-16.489,4.644,9.694,-6.835 Answer: 4.644

-3.79,-13.36,2.35,-2.32,7.44,-2.90,10.95
1.72,3.49,14.02,-3.46,6.05,0.93,2.28
2.48,10.23,2.01,-3.14,5.32,-3.78,1.29
Answer: 5.32

12.98,20.93,-9.96,1.35,5.61,10.85,-14.50
17.67,10.25,-18.85,-6.23,-0.04,16.76,-11.50
2.92,11.89,8.35,12.11,9.10,7.22,-0.78
Answer: 9.10

4.05,14.83,-11.55,-1.51
3.57,-8.42,1.61,10.53
Answer: -8.42

0.15,0.04,-0.14,0.12,-0.03
-0.05,0.11,0.01,0.13,0.15
Answer: 0.01

-0.5,-0.2,0.2,0.1,0.2
-1.9,1.4,0.1,0.5,-1.9
Answer: 0.1

-1.0,0.7,-0.7,-1.0,1.0,-0.8,-1.0
-1.8,0.8,-0.5,-1.7,2.1,-1.0,-2.1
-0.8,-0.1,-0.1,-0.7,0.9,-0.5,-1.2
Answer: 0.9

0.9,-2.7,10.8,8.8,-10.9,-0.6,12.9 Answer: -10.9

-10.0,1.7,7.0,5.8,1.1,17.2 Answer: 5.8

-9.0,-12.1,-0.4,-17.2
15.4,-6.9,4.2,-9.7
-12.7,10.2,8.6,-8.3
Answer: 10.2
---
Q:
1  8  4  5  8  6  7
4  7  6  3  4  1  2
5  5  5  7  3  6  1
A: 1

Q:
 29    6   37   11   -2
-13  -33   -1   12  -11
-15   28  -17    1   20
A: 29

Q:
241  508  199  367
 72   40  121  835
544  643  501   99
A: 241

Q:
9206  4831  5162  2434  5698
1717  7310  9393  6691  6984
8004  5017  4198  3071  4696
A: 9206

Q:
 537   308   202   133
 -57  -183   338   495
-608  -385   137  -445
A: 537

Q:
19  44  20  35  41  40
26  66  26  29  41  78
51  36  39  27  39  59
A: 19

Q:
645  826  197  371  516  649  361
644  571  233  317  466  849  536
644  447  377  467  677  436  516
A: 645

Q:
 40  -34   45  -42  -22   47   46
 -1   11   -5   20   17   -4   -6
 34  -21   40  -31  -14   40   40
A: 40
---
[[ -0.1 -18.3  16.7 -24.8 -15.2 -21.7  31.4]
 [  1.4  34.5  21.9  -3.2  33.5   4.5   9.9]
 [-41.1 -61.7 -27.8 -43.3  48.6 -27.4 -61.9]] yields -18.3

[[ 11.2  -0.5  -5.0  41.9 -19.3 -41.1 -49.1]
 [  7.6  49.6  26.7  -5.3  -0.8  29.2  35.8]
 [-12.3   3.5  14.7  51.3   2.0 -54.9 -46.7]] yields -0.5

[[ 11.6  46.3 -24.3 -10.5]
 [ 13.8  -5.2  63.3   7.2]
 [ 40.5  34.9  46.9  11.6]] yields 46.3

[[-26.8  -1.9 -56.7 -56.3  52.3 -59.6]
 [-41.2 -45.3 -25.9   4.3  48.4  17.6]
 [ 27.5  35.4 -15.2 -11.3  66.6 -28.5]] yields -1.9

[[-22.7  -7.0   0.2  37.6 -27.2]
 [-58.9 -27.6 -29.0 -66.7  30.6]
 [-28.7  -8.4  32.2  -7.0 -12.2]] yields -7.0

[[  6.9  17.6 -22.0 -46.2 -35.6   0.5]
 [ -3.5   4.2 -31.5 -67.6 -48.2  18.2]
 [  5.2  -5.2  -5.9 -22.9 -28.9   9.3]] yields 17.6
---
[ 19.71   6.76  -8.68 -13.38   4.33  11.01  -4.24] ⇒ -8.68

[[ -3.3  18.7  -4.3  -8.7  -0.3  -2.0   8.6]
 [-11.5  -7.9  -9.0   0.2   6.2   1.8 -13.3]
 [ 12.4  18.8  14.5  13.3   8.4  17.0   8.0]] ⇒ 14.5

[-0.065 -0.063  0.017  0.171  0.135 -0.201 -0.129] ⇒ 0.017

[ -1.28 -16.97 -18.56   0.18 -12.37  -3.32  20.04] ⇒ -18.56

[ 11.6   9.7  -4.4  -7.7 -19.0  -0.8  -4.0] ⇒ -4.4

[  37.3   68.9  175.5  -91.9   -2.1   19.2 -168.1] ⇒ 175.5
---
Input: [-13.0 -39.7  60.3  23.3  51.6 -63.7]
Output: -39.7

Input:
[[ 3.7  7.0 -2.0  1.8 -2.3  2.4  2.5]
 [ 5.6 29.7  9.8  0.0 13.0 52.1  5.9]]
Output: 29.7

Input: [-21.7  25.9  66.0 -31.9  15.7]
Output: 25.9

Input: [-50.6  39.2  47.7 -57.5  -8.7]
Output: 39.2

Input:
[[ 37.4 -18.2  12.6  29.0  19.4  37.5   2.9]
 [-40.6  51.2  33.1 -11.4   7.4 -41.0  25.1]]
Output: 51.2

Input:
[[ 57.0 -11.9  57.8   5.5]
 [  1.8 -52.5  52.0  26.2]]
Output: -52.5

Input: [-35.6  46.5 -29.8  45.1  35.1 -52.5  39.9]
Output: 46.5

Input:
[[-22.3  20.8  -7.1 -13.4   8.5]
 [ 19.3 -22.9  20.3  26.6  56.2]
 [  1.1  27.7 -35.1   4.9  16.9]]
Output: 27.7
